Each row is where one point has got to under a steady rotation. How many steps took it there?
The counts run from 0 to 472.
[  2 -37  33  -5  20 -11  -2  -4 -22 -19  27   1  17 -27 -20  10  13   6
  -9   0  -7 -11  32 -14 -18  25 -28  35  12  16 -11   3  14  13  -7   0
  14  21  -2 -20 -10 -10  15 -33 -33   8  14  -1  33  10 -57  12 -20 -10
  16 -14]  342
[  6   2   8 -12 -37 -17 -25 -15  -1   0  26  -4 -13 -11 -18  -6   3 -22
 -12   0 -41 -20   0  37  15 -15   0 -15  13   8  12  29 -13   7  10  14
  14  13  26 -11 -36  18   1  51 -14  -5   4  -9 -18  25  -9 -11 -11  13
 -41 -21]  185
[ -6 -18  33  28 -16 -13   2 -27  12  -5  41   2   9   9 -31  10  11 -17
  23  35  14   5  14  33   4  20  10  22  14 -11  35  14   4  11 -12  26
  18   6  12  -9 -38   0  21  -5  -4 -26  27  16  19  -4 -44  20 -18   8
  20  16]  338
[  7  11   9  -6 -19 -14 -11  -1  25  11  33  -8   5 -12 -35 -15   2 -52
  56  20  12  -5  15  29  21 -16  15  10  26   2  27  14  -7  -5  -3  43
  -5 -13  21 -21 -30  32  11   8  14 -16  14  -2  -7   0  -8 -20 -23  -6
  13   5]  333
[-12  24  12   5  -3  19  -5 -14  -3 -11  -6   8 -13  28 -18   7 -10  -6
  15  38  26  18 -10  49  -4   0   9 -28  10 -13  -8 -12  13  15  27 -47
  -7 -35 -20  38  -1 -10 -11  19  -9   6  42  -1  -3 -17 -24   4 -14  34
   3  13]  299
[  5  13  -6 -14   9   3 -19  36 -12   0 -23 -19  12 -18   8  -6  -9  -2
 -31 -21  44 -13 -11 -24  -6 -17 -33  15   9  -1 -21 -10  26  -7  20  -2
  14  -7 -19 -24  32   2 -22   1  13  38  -4  -3  15 -19  34 -31   2 -36
 -33  34]  370
[ 29  -7  31 -29 -20   8   4   8   5 -22 -20 -34  15  16   3  11  -8 -16
  -9  -5  37   6   8  -2   4  -2 -48  21  -2  -6  -4  -3  12 -16  -7   6
  32   2 -22 -37  25   2 -10 -22 -15   9  30  34  42  24   0  17 -26  10
 -24  -1]  286
[-23  15 -25 -11  -8   8 -12  -3  34  10 -29 -21 -12   7 -15  -9  -6  -6
  19  15  -5  47 -10   2  20 -10 -14 -33  -9  -6 -24   9  -1  -2  52 -15
 -33  -7  42  16   5  10 -26  31  15 -13  34 -35 -22  -2  20  -5  -3  35
 -19  12]  8
[  1   2  21   6  42  -4   9 -13 -10 -13   5   3  -6 -16   1   7 -15   7
 -19  -8  19 -20   1   3  -4   9  13 -14  36  -8 -12 -27  -5  -3  26 -41
  51 -18 -25   7  17 -18  -6 -31 -15  36  38  -1  27 -40  -7 -10   2 -26
 -18  39]  79
[  7 -17  -4  -5  10 -15  -8   3   5   7  12  -5  -2 -75  -3  -2   4 -15
 -11 -21 -30 -14  10 -51   3   0 -30  33  -6   6 -26  23   0  -4  11  18
   4  31  19 -22   8  16  -3 -12 -10   4  -8 -32   3  21  -4 -23   4 -17
  -6  -2]  267
[-33  23 -32 -27   0  -1 -11  27  43  13 -29 -29 -18  27  -9  -2   2   5
   0  27  11  13  -8  -5  11 -16  -7   5  -9 -27  -7  10  21 -27  27 -24
 -14 -31  -9 -15  22  36  -2   5  27  15  25 -26 -11 -19  12 -26 -18  15
 -19   7]  368
[ -7  20 -19 -11   9   6 -26  17 -19  16 -16  -7  -9  -9  -3 -28 -25  -4
 -21 -22  10  10 -10  12   9   1 -17 -29  -1  36 -30  12  12  14  35 -42
 -27 -24   8  15   5 -13 -28  26  -4  29  36 -53  -9 -22  24 -35  -2   2
 -16  -5]  449
[ 36  29   2  14  -7  14  10  -4   0 -21 -37 -10   8  38  -1  -7 -18 -14
  28   0  78  25 -41  25  -8  -8   0 -17  19  19 -15 -39  19  -5  23  14
  -7  -8 -19   8  13   0 -19   5  -2   9  20  21  13  -7  -3  24  -3  -8
   0  11]  155
[-17  23  23   5 -32 -13  10  -2  29 -19   3   7   4 -30 -19   5  14  -6
   6  21 -17   0  -2   5 -15  13  -6  34   4  -9  14  17   1  -6  24  17
   6  50  11   6  -6  28  -3  47   2   1 -21  -7  -4  38 -41  19 -26  15
  -7  38]  264
[  1 -25  17   3  26  -6 -25  12 -47 -12  11  31   3 -30 -15  -6  11 -14
 -39   0 -28 -28  30  -6 -17  -2 -20  21  15  -5 -15  11  10  23 -13  11
  29  15 -27 -10 -40   2  25 -19 -36   0  10  -8   7 -10 -41 -15 -18   9
   9 -16]  341
[  8  16  17  35   0  11  25 -17   1  -8 -15 -16  10  29   1   3   5  -7
   1  33  58  11 -15   7  -5  -8   8  -1  26 -48   2  -9  16 -14  31  21
  43  -9 -15   5  17 -14  -9  -3  12   7  21  28  31  -3  12   7   9  -8
 -25  35]  75
[-24  20  13   0 -17  21  24 -44  21   1 -16 -18  12  -6 -10  18   7 -23
  -1  17  12  20   9   3 -15  37   9 -42   8 -20   0 -20  16 -15  45  -8
 -11 -18  35   8 -17  31   8  15  20   6  21 -10  -2  16   5   3 -13  -3
 -13 -32]  167
[ 12 -19 -13  28  18 -12 -26   8  12  10   4  -2 -50  24  -7   1   5   8
 -20  29 -14  35 -21  -6   0 -35 -13  19 -23 -27 -42  20 -11  20  23  18
 -10  -4  -2   1   6  10  -1  -5 -14  -9  38 -42 -20 -16 -26 -10   8  27
   2  14]  357
[ 24 -10   1  22  16 -22 -14   7 -10   6  14   4   7 -19  15   2  13  -6
 -25   0  35 -16  -7 -35 -21 -10 -14  59   6  -7 -17  -6  11  -2 -16  48
  27  29 -17 -26  -2   5  22 -29  -5  -6 -16   2   9 -21 -22 -12   5 -36
  -5  11]  416
[ 27   1 -21  -9 -17   1 -15  24 -10  19  15 -12   5  16 -27 -24   3 -46
 -13  -4 -19  -7  11  20  14 -27 -27  18   6   7   3  25  11  14 -10  43
 -14 -12  -3 -28 -49  27  14  25 -15   5  -4 -20 -23   8  -8 -34 -30  17
  12 -33]  191
[-16  -5   6 -36   8  -5  14  -9 -25  -7 -18 -10  49 -28 -30  -9  -4  -7
   6 -11  15  -3  33 -32 -10  49 -24 -19  50  14  21 -21  21   9  23 -25
  -9  -9  38   5  -3  -9 -23 -12  -5  15  13  -4  25 -17  -8   9 -12 -24
   6   5]  388
[  3  19 -20 -41 -16   4  -5  -9   5   3  -9  -9  11   0 -28   1 -17 -31
  21   3 -12  21  27   4  10 -13 -10 -35  37 -15   7 -17  -4  -4  23 -43
 -26 -43  26  -1   7  30 -36  22  -1  32  12 -16 -18   5  14  -7 -14  27
   8   2]  88
[ -3 -23  24 -16  22  -1   4  21  21 -30 -13 -39  -6  37 -16  -8 -11  20
  16 -11  -5  12  12 -11  18  25 -21   2   6  -3   2   4   4   7  28  -6
  17   8   0 -15  32 -22 -25 -12 -36   4  45   2  60  -5 -20  22 -23  19
 -23  27]  143
[-35  20  -4   7  15  25 -14  25  -4   6 -14  -1 -19 -42 -10 -27  -3 -13
 -15  10   3   1  12 -15  25 -29 -12  22   1   0 -37  43  28   7  23 -20
  -1  -8 -37  -6 -23   3  -1 -16  -2   8  23 -33  15   9  -3 -52  -8  21
   4  25]  209
[ 15  13   0 -11 -39  -5  11  16  -2   7   8 -23  16  25 -26 -22  14 -36
 -10   9   0  -2   9  29  11  -3 -23  13  22   6  29  27  16  11  12  48
  -2  13   2 -25 -31  17   7  45  -6   4 -18   0  10  16 -24 -16 -22  26
 -10 -19]  190
[ 17  -8  14   4 -10 -10  10 -12  14   6  18 -22  39   0 -21   0  18 -43
  29   9  29   5  12  -7   3  20  -3  13  36  -8  31  -6  -2 -16  -5  68
   5   7  29 -38 -29  17  17 -12  11 -23  -2  16  10   3  -4  -4  -9 -21
   9  -4]  332
[ -4 -18  14   5  25 -25  -2   1 -33  -9  31  34  21 -37 -27 -16   7 -10
 -16 -11 -22 -36  37   3 -12  25   3  21  46   5  16  -3  15  15  -7  -3
  22  20  -3  -3 -27 -19  25   2 -24  14  -2  -5  19 -25 -49  -5 -12 -14
   7  27]  39
[ 12   5  29  36 -16  -3  19 -37 -23   5  29  -7  32 -12 -13  11   8 -32
  10  28  35 -16  -8  37 -18  24  18  -7  31 -13  36  -1   5   7   4  36
  21  10  24   6 -40 -20   0  18   2  -1   4  24  14   9 -22  13  -2 -20
   4   2]  35
[ 19  -2  32 -24 -26 -15   6 -25   0 -10   2 -25  29 -15  -3  19   1 -26
   0 -14  22 -19  -8   6 -18  40 -17   7  14  15  13 -28   8 -18  12  27
  11  15  28 -21   1  25  17  18   9  14 -18  13  -8  24  -3  14 -13 -27
 -46 -36]  326
[ 27  -1  -3   7 -17   2  25   5  -9 -12 -15 -15  25  32 -20  20  -8 -13
 -16  35  39  19   6  19 -11 -23  -5  29  31 -35   9  -5  11  12  18   4
  22 -21 -19 -11  17 -10 -32   2 -26  13  -8  37  26  14 -14  12  -7  30
   9  44]  435
[ -9   9  -7  19 -29 -22  -4   5  44  24  12  -7   2   0  -4  11  20 -19
  22  24  32  15 -18  23   9  -3  10  46  -8   1  32  10  12  -8  14  38
 -34   2  18 -20 -25  36  25  32  25 -10  -4 -25 -15  -4 -19 -11 -18   9
  15   6]  413
[ 20 -35   7  15   2 -31  17 -36  -4  13  25   7  26 -21 -10  25  13  -6
  -7   0   7   1   2  -7 -41  28  -3  10  25 -26  16 -30 -11  -5  13  39
  11  12  58   8   7   0  -1  -2  -3  -3  -4   8  -8 -21 -28  22  23 -40
   3   3]  177
[ -4   5   4   8   3  -7  24 -13  44 -14 -24 -24  -7  22 -15  15   5  10
   6  32  15  30  -7  -4 -15   2   6  25   8 -40   0 -17  15  -7  37 -10
   9 -14  -5   0  35   5  -4   1   4  21  14   6  14  -7 -31  20 -11  23
  28  50]  218
[ 31 -24  -6  -4  10 -17 -25  29 -13  28  24  -4   2 -10  -8  -8   2 -33
 -19 -20 -12 -13  22 -11  16 -19 -16  30   0  26   0  18   5  20 -20  26
 -27 -14   9 -33 -36   7  23   2 -12  14   6 -38 -22 -17 -11 -40 -13  -8
  25 -28]  192
[  8   8  -4   1   2   9  20   0  10  17 -30 -44  20  54 -13  -1   1  -1
  -4   6  32  47 -12   2  -3  31 -13 -21  -2   2   3 -30  29  -5  39  17
 -30  -5  37  -1  22  -9  -8  12   9   6  21 -13  10 -16   2  11  -3   2
  -3 -19]  452
[ 24  -4  36  11   9 -13  -7  14 -16 -37  -8  -1  12  13  -1 -10  -1   3
  15  -2  29  -8  -8   2  -4   6 -32  42   1  11 -17  -6  11  -3  -8  31
  18  41 -28 -16  -2  -5   6  -5 -23 -10  11  25  31  -5 -44  27 -20   7
  -9  26]  200
[  5   8 -11  34 -17 -13 -25  12  12  19  10   2 -23   5  -5 -14  -1  -3
  -3  22   6  18 -22  32  15 -42   3  33 -20   2 -12  41  -3  26  29  18
 -24   8   3   4 -19   2  -4  26 -14 -23  23 -40 -14  -2 -27 -31   3  22
  18  24]  54
